rotation steps, each row followed by its count of steps
The counts run from 0 to 422.
[ 18   5  -2   1   3 -17  15 -14 -15 -21  -5 -27  27  -8   5  -8   8  22
   8  -8   0   2 -14   2  -2   4  17 -13 -15  -3  -5  18] : 336
[-12  21 -14  10 -23  -2  10  -2 -16 -21   5  -5  26  10  -5  -8  10  -5
  10 -19   4 -11   4   5   9  11   0 -17  -6 -29  12  -2] : 52
[  6 -16 -15  -5 -21  21  -2 -27  -9  18  -2  -3  28   6 -13  -5  22   6
  15 -13  -6   3  -2  -6   4  14   5  -9   1 -29 -11   1] : 57
[  8  22 -14   8 -26  -2  -5   0  13 -22  10 -14   4   8  14  -6   8  -6
  21 -10   0 -21  -4  -7  17   3   3 -10  -3 -31  10 -16] : 212
[-11  23   3   0 -26  -8 -10   1   4   5  11   3 -18   7  27   0   7  33
  -9   2   9 -23 -11  -9   6 -19   5 -10 -19  -8  -3  -8] : 191
[ 24  -7  -2   1  14  16 -11 -19   0 -15  13 -23   8   5 -13 -34   1  -6
   3  -5 -31 -10  -8  -8  -4  -2  11   3  11  -7   8  13] : 131
[  4  -4 -14   9   3  21  -4 -18   9   3  11  -7  34  16  -6 -29  24  -1
  16 -10   2  -1   3 -10  15   5   8  -4  22 -15   6   8] : 408
[ -7  15 -14 -14 -18  -8  14  -4  -1  -3   1 -21  23   8   7   4  10  13
  20  -3   8  10   6  10  11   7  -2 -34 -10 -22  -7  16] : 62
[-11   4  -4   2 -37  11 -15  -8  -7   3  11 -12  28  10  -3 -12   8  -2
  14 -12 -11 -15   4   1  15  10   2 -25  -9 -22  -2  -3] : 54
[-24  14 -16 -28 -24   6  -3  -6   0   1  10   0 -15  14   8   1  14   8
 -14   5  -2  -7   0  19   3  -5 -23 -15  -9 -22   0  22] : 75
[-11  13 -13  10 -16  -6  10  -8  -8 -30   2 -10  35  10   0 -11  11   1
  16 -16   9  -9   0   3  16  11  -3 -15   1 -20  10   9] : 51
[-18  25  -8   5 -10  13 -15  -2   8  -5  19  -1 -12  25  14  -6  21  -1
 -11  -9   8 -21   3  -2   9 -15  -8  -1  -3 -25  15 -11] : 393
[ 14   8   2   5  -3  20  -6  -5  -9 -15  11 -12  -8   9 -15 -16 -17  -8
   0  -7 -40 -11   3 -16 -14   2   2  -5   9 -28  10   0] : 129
[  1  19   7  21  11   4  17  12  -7 -24  12   6   4   4 -10 -16 -18  14
   3  -9 -13  -3  10 -21  -8  -3   2  -8  25 -20  15  17] : 125
[  4   0 -12  -4   1  26  -5 -28  -2  20   1 -22   4  27   9   7  27   6
   4  -8  -2   6   4  -6  -3  -2  -5  -9  -5 -27  -5 -11] : 226
[  5  -4 -15  10  -2  28 -11 -22   4   8   5  -4  24  25 -14 -25  17  -8
  12 -11  -4   1   4 -12   6   5   7 -12  16 -19   3  -3] : 407
[  8   0 -14  -9  19  15  12 -17  -6  17   1 -20  24  18  -8 -13  23   7
   9 -11   5  17  14   0  -5   1   5 -20   3 -19  -3  15] : 419
[  1  11 -10 -14 -14  15  -2 -10   4   7  18 -29  -1  11  18  10  26   0
   5 -14  -6 -18   7   0  12  -1  -5  -8 -12 -36   3  -8] : 224
[  6  29  -3  25 -17 -18  -3  -2  -2 -31 -13  10  -9  11   5 -18 -19  19
  10   2   9  -6 -15 -15  -2  -7  11 -10  -2  -5   5  -7] : 9
[ 23  13  -7   0 -11   2 -14 -10   7  -4   8 -26 -10   5  20  -4  17   3
   5  -8  -4 -23 -15  -9   7  -6  17  -2 -26 -22   2 -24] : 23
[  6   5 -23 -23  12  12  -1 -11  -4  18   6  11 -22  10 -14 -20  21   7
 -21   4  -1   5  -7  13 -19 -13   0   0  -3 -15  -3  18] : 269
[ 33   2 -16  -2  20   0   2  -7  18 -12   6  -4  -3  -7  -3 -31   0   7
  11   2  -9   0 -10 -11   0  -8  19   5  24 -10   1  24] : 292
[  6  10 -17  -9 -16  15   7   5  -1   4  15 -17   7   6  -3   2   8 -10
  14 -16 -18  -5  16   0   5   9  -4 -20   1 -47   2  -1] : 414
[  9  -6  11  16   8  14  -5 -30 -17 -21  -6 -16  19  15 -11 -27  -4  15
  -1   0 -20  -1 -15 -15 -13  -4   7   3   8   5   2  10] : 323
[  4  14  10  -5 -23 -13   2   0 -22  -1   5 -21  14  -4   6  -5  -5  23
   4 -10 -13  -7  -4   2  -8   2  14 -31 -35  -8 -11   1] : 339
[-16  10 -21 -27 -20  16  -5 -13  -8   3   7   7 -21  19  -3  -4  16  -4
 -20   2  -1  -7  -2  18  -6  -4 -18  -7  -8 -28   2  15] : 76
[ 10 -15   0 -12  -5   0   9 -28 -15   5  -2 -15  10 -11   7   0  22  37
  -8  -2  -4  -4 -16  -4  -7  -3  10   6 -16  -1 -16  13] : 344
[ 10   5  -5  -7 -35 -10 -17 -14  -6 -20  -5  -8  -4  -8  -1 -19 -10   6
   5   4 -20 -18 -25   3  -1   2   8  -8 -19  -6  -7   5] : 171
[-16  -1 -22 -17  -1  14  -5 -24   0   4   4  15   1  18 -10 -26  27  10
 -15   4  11  -1  -7  13   2 -11  -8   4   8  -3   1  28] : 79
[  2   4 -16 -16  16  13   3 -13  -3  22  -2  14 -16  16 -13 -26  17  18
 -17   6   9  12  -2   7 -22 -15   2  -9   4  -6  -5  25] : 270
[ 28  -3 -12  -1  11  14  -6 -10  15   1   4   2  -4  -3  -7 -34  -8  10
  11   5 -20   4 -11 -20  -6  -7  21  -2  26  -8  -4  19] : 291
[ 15  12  -4   2  -5 -23  18   2 -24 -24  -2 -20  17 -12   0  -4   6  19
   6 -15   2  -4  -9   3  -5   2  15 -13 -25 -13  -2   9] : 337
[ 36  13 -20   2  23  -8  13   4   9 -16   1   2  -6  -8  -6 -23  -3   5
  10  -1  -5   5  -7 -14  -6  -7  19   0  20 -20   6  16] : 293
